In the data rows, the value 128 means zero.
Here are some points, one per row:
[123 149 146 128 122 151 121 127 173 111 129 113 100 117 163 144 114 133 118 109 122  96 129 117  91 136 153 158 119 111 110 128 143 130 153 143 172 122  80 127 100 134 133 127  71 140 142 144 128 134 113 131 103 182 106 149 107 142 101 146 137 103  82  98 112]
[ 90 142 142  81 155 138 109 151 134  89 110  74 119  93 135 105 146 122 125 129  98 136 134 119 161  98 149 111 152 158 135 144 113 144 116 126 170  85 117 119 145 104 121 105 145  97 150 122 116 145 126 152 135 123 127 115  86 107 145 118 153 119  94 147 134]
[142 110 161 147 136 149  83 104 142 131  98 125 119  96 118 169 155  97 167 142 158 151 112 125 115 119 114 154 124  96 118 107  80 137  89 152  90 142  73 166  95 155 138 113 145 130 132 133 152 115 165 152 115 130 157 112  91 128 136 146 108 165 111 194 144]
[105 162 163 147 131 135 149 125 124 121 134 124 139 142 144 127 155 130 128 164 157 109 131 137 120 109 142  95 108 123 146 170 138  92 120 161 120 158 144  92 138 118 104 119 149 156 115 122 122 129 127 155 115 149 170 135 162  93 108  94  95 161  78 114 113]
[115 147 128 101 126 145 136 138  96 126 187 110 115 127  79 137 127 159 142 144 116 162 116 102 117 145 166 110  90  85  55 169 128 122 116 107 127 189 134 130 123 116 122 127 143 115 134 139 121  94 112 155 170 123 118 135 127 170 145 154 144 106 129 124 161]
[115 142 133 154 140 128 129 152  97 141 157 147 163 114 143 103  65  98 118 128 128 120 142 145 127 100 115 146 148  83 130  85 175 145 115 135 130 136 188 102 118 134 116 110 121 145 176  84 164 120 137 120 165 159 115 122 105 126 136 140 120 125 137 170 121]
[136 143 124 166 141 115 165 121  87 124  82 116  93 110 154 115 163 138 148 121 125 115 123 142 104 125  93 117 139 110 146 156 121 120 129  91 120 135 140 123  93 106 153 156 145 125 119 113 112 101  93  86 136 118 115 146 144 114 126 143 125 106  68 146 132]
[126  89  94 136 210 141 131 138 154 178 157 160 119 116 128 139 161  85 136 166 103 123 180  92  96  93 130 160 114 117 128 156 127 160 152 129 114 107 128 123 158 165 153 108 134 120 126 135 115 123 104 123 124  99 128 134 138 142 105 104 161 138 120 120 100]
[149 127 110 103 108 106 148 109 138 116 105 126 144 108 108 136 143 135 101 107 136 163  99 113 120 115 154 138 127 133 143 155 150 144 128 108 114 138 164 123 129  99 193 102 123 156 134 147 127 169 153 154 118 105  88 140 109 159  87 120  75 137 128 146 108]
[128 106 123 126  98 126 135 125 103 181 134 131  97 118 141 103 127 114 104  97 138 124  97 126 130 137 115 101 134  86 119  98 160 187 104 194 123 106 127 150 139  99 139 123 143 140 125 129 122 125 135 154 134 109 167 142 123  99 130 105 136  64 138  96 127]
[155 153 141  92 167 137 156 108 139 115 143 164 120 142  89 101 137 114 114  70 102  90 126 119 152 122  94 120 114 131 145 121 124 130 133 106 138 112 102 157 120 139 134 107 100 133 128 127 136 132 151 146 158 136 147 112 155 145 179 125 113 157  88 106 146]
[102 145 147 125 179 124 109  87 156 108  90 105 142 149 163  94  94 142 157 120 110 158  94  99 107  90 134 150  98 121 126 117 136  94 102 156 108 121 130 137 136 117  89 150 110 156 109 157 116 124 136 104 170  83  90 114 160 108 140 135 122 115 166 115 105]
[134 134 110 119 142  96 137 153 144 120 153 101 163 177 110  97 151 125 137 149 166 134  97 166 130 141 130 184 170 153 103 103 107 183 156 113  93 112 107  82  98  94 118 117 108 168 142 146  66  89 126 121 118 120 148 123 136 124 132 135 137 147 125 114 147]
[123 112 154  85 128 150  69 150 131 121 130 177 126  99 114 182 135 153 130 124  95  95 120 150 118 107 123  83 163 163  75  83 132 119 149 117  84 132 145  97 155 123 123 172 110 164  88 123 139 134  92 115 111  94 131 143 111 142 158 135  96 120 120 132 110]
[179 125 133 110  66 139 148 167  97 155 100 147  81 163 136 131 111 121 112 156  81 188 120 135  99  99 127 175 152 132 127 143 162  79 151 135  97  82 118 128 152 123 101 135 131 102 135 150 128 141 148 124 149 173 156 131 121 124 150 137 140 160 128 124 150]
[ 79 145 141 135  78 125 132 117  67 130  96 126 195 129 108 133 141 111 144 122 107 134 147 113 122 137 135 114 148 101 134  94 110 130 142 117 121 105 121 163 120  96 144 108 100 130 110 117 151 121 116 123 118 156 139 134 148 151 125  95 193 155 152 112  84]
[159 117 128 125 146 135  94 105  98 100 143 133 119 124 107 119 111 121  75 184 117 140 106  93 168 155 107 138 123 134 129 126  96 108 132 132 170 130  92 119 162 100 159 155 124 163 147 116 126 118 124 112 121 148 131 137 164 130  98 128 110 117 148 155 115]
[142 126  99 156 123 122  98 147 136 145 120  85 145 152 138 160 117  93 107 104 122 106 146 152 176  97 167 133 113 141 165 128  90 119 139 136 121 170 154 182 151 118 112 122 159 144 143 147 124 140 124 111 137 117 131 213 149 139 139 183 134 130 109 113 144]
[134 139 147  95  99 109 139 136 143 147 150  84 141 108 115 150 137  95 140 179 164  77 110  77 114 156  98 118 122 132 143 120 114 131 157 111  90 120 159 149 130 151 123 169 118  76 156 113 110 162 158 133 136 131  79  91 139  81 131 163 123 120 124  95 111]
[122 145 101 107 148 144 154 131 121 122 108 146  98 124 177 117  72 131 163 131 166  90 130 121 176 125 124 160 110 119 105  94 160 106 113 100 119 118 166 146 119 105 134 153 163 113 134 108 115 141 101 177  74 123 182 110 126 177 113 125 144 136 177 130 129]
[127  84 135 129 158 117 139 152 164 134 138 145 137 134 116  98 136 175 188 127 155 139 147 135 110 131 133 109 137 154 176 114 109 115 120 109 123 144 122 153 157 104 169 131 121 126 141 152 156 118 120 138 132 213 116 146 101 113 145 109 118  92 156 103 151]
[111 114  91 160 136 162 126 159 118  88  87 153 154 114 140 106 119  95  85 114 112 114 126 132  92 183 141 118 175 143 145 180 110 145 100 132 104 149 117 122 142 161  96 164 120 121 134 142 135 136 116 160 121 117 120  99 139 142 117 118 107 125 149 112 185]
[118  82 138 118 158  81 151 151 121 109 127 113 125 173 148 158 120 167 109 132 127 139  93 133 133 136 115 129 139 129 121 111 129 129 168 120 134 178  76 126 119 161 112 132 150 105 122  61 167 161 151 137 151 100 114 152 125 150 100  83 139 124 129 133 121]
[153 151 143 193 115 149 139 145 126 139 138 130 125 110 106 107 142 134 131 125 144 139 122 156 172 115 133 128 127 154 136 157 126 159 110 128 140 136 107 121 128 136  99 165 142 113 113 141 129 132 145 107 126 137 106 106 118 191 133 129 121 113 121 108  51]
[ 93 158 118 127 121 136 152 130 148 109 145 116 149 147 111 120 110 129 109 112 148 171 193 166 125 143 102 133 123 119  90 120 105 111 130 155 144  76 131 166 148 162 165 160 155 114  68  99 103 109 129  97 128 121 117 142  96 114  97 126  69 135 116 115 140]
[141 114 128 157  89 149 158 125 124 127 128 124 113 112 115 158  98 129 175  82 133 121 122 105 111 131 100 119 109 170 130 138  93 142 111 138 156 115 127  64 143 155 137  95 127 159 107  97  92 158 123 141 158 139 130 148 130 111 134 137 166 154 172 131 140]
[139 138 103 136 135 115 102  64 129 108 140 130 123 149 114 167 166 177 112 147 148 107 138 139  98 123 141 158 149  99 149 123 150 158  81 120 185 123 165 124 136 118 100 157 133 100  95 138 137 150 138 119 118 136 120 140 144 114 158 116 135 154 136 132 150]
[126  69 110  93 118 130 119 114 121 143 126 137 113 121 104  83 111  92 120 158 126 110 120 157  91 160 134 124 104 177  96 142 108  94 123 120 162 155 162 146  59 111  82  59 128 115 101 117 141 139 153  78  86 124 122 121 125 109 148 114 108 108 142 128 104]
[185 174 125 136 132 147 150  70 123 135 155 117 171 143 161 122 124 156 139 139 118 123 141 119 123 142 175  70 160 154 132 104 136 105 148 142 113 107 113 101 116 168 148 104 161 121 122 163 171 133 154  98 107 101 144 107 134 134 117 154 153  85 129 158 166]
[109  94 157 134  92 113 108 116  92 132 131 159 139 149 203 113 136 127 106 124 132 146 148 130 162 128 131 121 100 111 117 115 153 138  95  73 144 140 142 117 121 171 159 126  97 128 165 141 114 121 135 123 133 114 156 122  94  98 134 148 137 136 147  97 116]
[102 125 111 130  88  74 118 176 146 139 158 158 116 125 135 144 100 163 155 123 112 121 104 114 175 155 104 116  98 108 153 154 116 133 126 130 138  82 127 130 126 140  99 109 120 110 129 187 159 101 105 115  91 101  96 135 146 118 120 105 105 153 102 176 135]
[127 135  96 137 138 105  94  84 128 185 107 118 112 139  78 139 168 132 132 119 129 128 147 164 157 140 114 113 118 155 163 134 183  72 146 163 141 140 125 123 120 139 104 135  83 128 148 111 112 104  93 156 146 112 114  92  94 132  77 130 144 133 140 137 147]
[134 129 144 137 101 129 127 143 199  99 119 130 109  97 123 147 134 131  97  76 128 153 166 128 132 128 133 122 117 119 133 133 143 140 168 126 116 159 119 118 127 102 144 108 145 112 137 104 117 104 121 108 120 134 143  76 176  94 159 123 156 130 164 147 125]
There is one direction along which these points spread out most. How many in every 100 of the points above lie lower along it than each point below? Round to a whole number. More than half of the points above lie lower than the first one.
[139 138 103 136 135 115 102  64 129 108 140 130 123 149 114 167 166 177 112 147 148 107 138 139  98 123 141 158 149  99 149 123 150 158  81 120 185 123 165 124 136 118 100 157 133 100  95 138 137 150 138 119 118 136 120 140 144 114 158 116 135 154 136 132 150] 70
[134 134 110 119 142  96 137 153 144 120 153 101 163 177 110  97 151 125 137 149 166 134  97 166 130 141 130 184 170 153 103 103 107 183 156 113  93 112 107  82  98  94 118 117 108 168 142 146  66  89 126 121 118 120 148 123 136 124 132 135 137 147 125 114 147] 39
[153 151 143 193 115 149 139 145 126 139 138 130 125 110 106 107 142 134 131 125 144 139 122 156 172 115 133 128 127 154 136 157 126 159 110 128 140 136 107 121 128 136  99 165 142 113 113 141 129 132 145 107 126 137 106 106 118 191 133 129 121 113 121 108  51] 82
[ 93 158 118 127 121 136 152 130 148 109 145 116 149 147 111 120 110 129 109 112 148 171 193 166 125 143 102 133 123 119  90 120 105 111 130 155 144  76 131 166 148 162 165 160 155 114  68  99 103 109 129  97 128 121 117 142  96 114  97 126  69 135 116 115 140] 94
[123 149 146 128 122 151 121 127 173 111 129 113 100 117 163 144 114 133 118 109 122  96 129 117  91 136 153 158 119 111 110 128 143 130 153 143 172 122  80 127 100 134 133 127  71 140 142 144 128 134 113 131 103 182 106 149 107 142 101 146 137 103  82  98 112] 55
[102 125 111 130  88  74 118 176 146 139 158 158 116 125 135 144 100 163 155 123 112 121 104 114 175 155 104 116  98 108 153 154 116 133 126 130 138  82 127 130 126 140  99 109 120 110 129 187 159 101 105 115  91 101  96 135 146 118 120 105 105 153 102 176 135] 67
[127 135  96 137 138 105  94  84 128 185 107 118 112 139  78 139 168 132 132 119 129 128 147 164 157 140 114 113 118 155 163 134 183  72 146 163 141 140 125 123 120 139 104 135  83 128 148 111 112 104  93 156 146 112 114  92  94 132  77 130 144 133 140 137 147] 64
[122 145 101 107 148 144 154 131 121 122 108 146  98 124 177 117  72 131 163 131 166  90 130 121 176 125 124 160 110 119 105  94 160 106 113 100 119 118 166 146 119 105 134 153 163 113 134 108 115 141 101 177  74 123 182 110 126 177 113 125 144 136 177 130 129] 0
[102 145 147 125 179 124 109  87 156 108  90 105 142 149 163  94  94 142 157 120 110 158  94  99 107  90 134 150  98 121 126 117 136  94 102 156 108 121 130 137 136 117  89 150 110 156 109 157 116 124 136 104 170  83  90 114 160 108 140 135 122 115 166 115 105] 24
[134 139 147  95  99 109 139 136 143 147 150  84 141 108 115 150 137  95 140 179 164  77 110  77 114 156  98 118 122 132 143 120 114 131 157 111  90 120 159 149 130 151 123 169 118  76 156 113 110 162 158 133 136 131  79  91 139  81 131 163 123 120 124  95 111] 76
[142 110 161 147 136 149  83 104 142 131  98 125 119  96 118 169 155  97 167 142 158 151 112 125 115 119 114 154 124  96 118 107  80 137  89 152  90 142  73 166  95 155 138 113 145 130 132 133 152 115 165 152 115 130 157 112  91 128 136 146 108 165 111 194 144] 97
[123 112 154  85 128 150  69 150 131 121 130 177 126  99 114 182 135 153 130 124  95  95 120 150 118 107 123  83 163 163  75  83 132 119 149 117  84 132 145  97 155 123 123 172 110 164  88 123 139 134  92 115 111  94 131 143 111 142 158 135  96 120 120 132 110] 48
[159 117 128 125 146 135  94 105  98 100 143 133 119 124 107 119 111 121  75 184 117 140 106  93 168 155 107 138 123 134 129 126  96 108 132 132 170 130  92 119 162 100 159 155 124 163 147 116 126 118 124 112 121 148 131 137 164 130  98 128 110 117 148 155 115] 52
